Each row has a name. Each question is about the rows just above it.

[101 172 119 186  93 149 156  80] : <46>
[107 166 141 172 124 125 120 125] : <63>
[118 116 174 169 175 106  86 189] : <41>
[141 141 128 128 141 141 141 142] : <62>
Repeated in <63>:
[125]
Where do [118 116 174 169 175 106  86 189] appear?
<41>
Whose row is [107 166 141 172 124 125 120 125]?
<63>
Which row holds [101 172 119 186  93 149 156  80]?
<46>

[120 133 120 127 133 120 137 131 121 127 127 134 115 103 106 137 134 130
 123 120 146 141 132 123] -> <104>
[136 139 122 123 128 125 134 132 124 128 135 132 114 105 107 137 130 136
 122 135 138 131 122 125] -> <145>
[108 120 132 126 133 125 122 132 124 143 136 122 122 117 135 130 128 130
 140 129 120 117 114 132] -> <171>
[126 144 125 122 126 126 132 133 131 128 140 131 114 107 110 138 126 141
 122 139 133 125 117 129] -> <43>
[113 141 133 122 125 126 131 140 136 128 139 127 115 113 122 143 122 142
 125 139 128 119 114 137] -> <162>
[106 113 124 129 124 135 119 124 125 125 124 120 149 185 164 107 119 127
 122 129 113 116 139 129] -> <119>
[154 133 120 127 133 125 137 131 121 127 127 134 115 103 106 137 134 130
 123 131 146 141 132 123] -> <3>
[143 136 121 124 130 122 135 122 122 128 131 133 115 104 106 137 132 133
 122 122 141 135 126 124] -> <159>
Which row holds [108 120 132 126 133 125 122 132 124 143 136 122 122 117 135 130 128 130
 140 129 120 117 114 132]?
<171>
Whose row is [136 139 122 123 128 125 134 132 124 128 135 132 114 105 107 137 130 136
 122 135 138 131 122 125]?
<145>
Whose row is [113 141 133 122 125 126 131 140 136 128 139 127 115 113 122 143 122 142
 125 139 128 119 114 137]?
<162>
Whose row is [106 113 124 129 124 135 119 124 125 125 124 120 149 185 164 107 119 127
 122 129 113 116 139 129]?
<119>

[ 99 157 143 110 130 130 130 134 130 130]  <39>
[ 99 143 143 143 126 143 132 134 130 130]  <128>
[111 128 144 140 128 128 133 128 124 132]  <8>
Which value appears more than once in <8>?
[128]
Repeated in <39>:
[130]
The row with [ 99 143 143 143 126 143 132 134 130 130] is
<128>
Where do [111 128 144 140 128 128 133 128 124 132] appear?
<8>
Whose row is [ 99 157 143 110 130 130 130 134 130 130]?
<39>

[108 132 110 141 137 130 119 128 142 121 130 128 105 137 121 131 116 105
 103 121 121 109 118 116 133  97 100 138 121 114 103 109 139  94]  <110>
[114 107  88 123 137 118  98 151 136 138 143 118 104 126 130 118 120  84
 131 102 129 116  94 108 149 120 110 137 119 124 129  94 146 101]  <70>
[141 100 169 149 149 111 149 131 138 131 119  96 156 109 115 115 146 140
 149 136 149 112 151 149 118 152 181 146 128 137 108 139 137 146]  <64>
[132 120 161 123 150 127 140 156 132 147 147 130 158 154 133 147 133 156
 137 140 151 146 139 142 164 161 169 147 133 139 148 155 143 166]  <101>
[141 100 169 141 126 111 149 131 138 131 119  96 156 109 115 115 146 140
 112 136 113 112 151 125 118 152 181 133 120 137 138 139 137 162]  <130>
Where do [108 132 110 141 137 130 119 128 142 121 130 128 105 137 121 131 116 105
 103 121 121 109 118 116 133  97 100 138 121 114 103 109 139  94] appear?
<110>
Which row holds [141 100 169 149 149 111 149 131 138 131 119  96 156 109 115 115 146 140
 149 136 149 112 151 149 118 152 181 146 128 137 108 139 137 146]?
<64>
Where do [132 120 161 123 150 127 140 156 132 147 147 130 158 154 133 147 133 156
 137 140 151 146 139 142 164 161 169 147 133 139 148 155 143 166] appear?
<101>
Whose row is [141 100 169 141 126 111 149 131 138 131 119  96 156 109 115 115 146 140
 112 136 113 112 151 125 118 152 181 133 120 137 138 139 137 162]?
<130>
Which row holds [114 107  88 123 137 118  98 151 136 138 143 118 104 126 130 118 120  84
 131 102 129 116  94 108 149 120 110 137 119 124 129  94 146 101]?
<70>

[168 140 168 118 140 154 140 168]  <34>
[134 130 140  65 146 116 131 148]  <44>
[164 101 146 118 146 154  95 155]  <71>
[140 140  78 140 146  78  78 140]  <59>
Which value appears more than once in <71>?
[146]
[140 140  78 140 146  78  78 140] is in which row?
<59>
Whose row is [168 140 168 118 140 154 140 168]?
<34>
Where do [134 130 140  65 146 116 131 148] appear?
<44>

[151 151 151 123 133] = <102>
[109 110 152 125 136] = <98>
[109 152 152 123 152] = <113>
Repeated in <113>:
[152]
Which value appears more than once in <102>?
[151]
Whose row is [109 152 152 123 152]?
<113>

[130 124 129 123 150 132 125 136 145 123 115 137 142 120 130 133 117 131
 141 125 145 131 128 129 148 130 119 125 128 122 111 131  98 123 124 122
 126 147 127 139 153 132 125 123 141 138 129 119 129 110] = <107>
[133 124 132 123 123 122 129 129 129 121 125 124 134 133 122 130 119 126
 126 129 121 131 122 126 124 129 131 129 123 125 121 132 132 123 125 130
 131 126 127 128 128 125 119 127 121 131 136 133 132 110] = <29>
[134 135 129 125 128 130 132 124 123 129 135 130 126 132 125 125 123 132
 125 123 134 128 124 123 134 125 126 132 123 128 125 131 130 121 129 125
 128 125 129 132 125 128 135 129 122 129 123 123 129 110] = <77>
[129 134 134 127 160 114 113 142 125 126 121 109 129 124 130 109 123 170
 125 117 117 125 124 158 126 120 118 113 113 106 133 128 147 127 132 142
 119 119 136 131 106 134 126 126 149 149 147 158 134 110] = <116>
[139 126 133 121 144 155 112 128 105 122 154 154 108 138  95 143 162  96
 128 113 143  81 139 129 126 112 108 112 111  98 113 106 143 121 111 121
 130 183 138  98 125  99 112 140 149  96 108 108 133 110] = <23>
[127 122 127 130 127 137 134 125 141 118 139 127 134 128 115 128 126 139
 134 130 125 136 109 127 135 134 136 134 122 125 131 113 126 130 128 120
 128 130 125 131 112 137 114 130 118 117 134 132 127 110] = <147>
[131 125 128 125 130 131 132 126 124 125 134 129 125 131 127 127 125 127
 103 123 133 128 124 124 130 127 127 132 126 134 124 131 132 125 130 126
 128 126 128 129 131 129 133 130 123 129 120 124 128 110] = <33>
[125 126 139 133 125 126 125 131 133 117 129 129 131 134 120 128 124 149
 155 134 124 135 117 134 129 135 127 125 127 119 130 125 135 133 144 123
 131 139 124 133 139 133 122 147 132 122 131 133 119 110] = <158>
Whose row is [139 126 133 121 144 155 112 128 105 122 154 154 108 138  95 143 162  96
 128 113 143  81 139 129 126 112 108 112 111  98 113 106 143 121 111 121
 130 183 138  98 125  99 112 140 149  96 108 108 133 110]?
<23>
Where do [134 135 129 125 128 130 132 124 123 129 135 130 126 132 125 125 123 132
 125 123 134 128 124 123 134 125 126 132 123 128 125 131 130 121 129 125
 128 125 129 132 125 128 135 129 122 129 123 123 129 110] appear?
<77>
Whose row is [131 125 128 125 130 131 132 126 124 125 134 129 125 131 127 127 125 127
 103 123 133 128 124 124 130 127 127 132 126 134 124 131 132 125 130 126
 128 126 128 129 131 129 133 130 123 129 120 124 128 110]?
<33>
Whose row is [130 124 129 123 150 132 125 136 145 123 115 137 142 120 130 133 117 131
 141 125 145 131 128 129 148 130 119 125 128 122 111 131  98 123 124 122
 126 147 127 139 153 132 125 123 141 138 129 119 129 110]?
<107>

[140 102 119 111 177 154 103 149 115 147 134 138 173 162 117 118 151 138
 113 111] : <182>
[169 146 149 146 122 133 131 121 149 122 130 149 114 113 134 137 107 148
 149 132] : <179>
[116 136 120 121  77  92 131 115 128 112 140 105  85  92 120 149 120 112
 124 161] : <142>
[169 146 149 146 122 133 131 121 149 122 130 143 114 113 134 137 146 140
 137 140] : <50>
[131 150 152 161  99 121 148 150 142 115 122 150  94 150 141 122 104 133
 155 139] : <73>
[178 122 149 140 144 143  92 131 121 131 131 148 136 133 122 133 130 168
 139 126] : <68>
[132 137 143 151 118 131 156 124 155 126 122 137 112 109 130 132 119 117
 150 117] : <189>
[110  84 110 106 153 135  91 149  96 144 135 121 158 151 103 124 171 121
 104 118] : <18>
[134 112 139 139 130 133 104 131 113 131 127 136 128 127 119 125 143 141
 133 125] : <9>
[120 127 134 136 112 119 113 120 109 122 130 127 113 119 130 116 126 137
 130 147] : <17>
[139 108 148 151 116 127  98 129 113 128 123 138 114 115 112 134 148 143
 143 123] : <196>
Which row holds [131 150 152 161  99 121 148 150 142 115 122 150  94 150 141 122 104 133
 155 139]?
<73>
Which row holds [120 127 134 136 112 119 113 120 109 122 130 127 113 119 130 116 126 137
 130 147]?
<17>

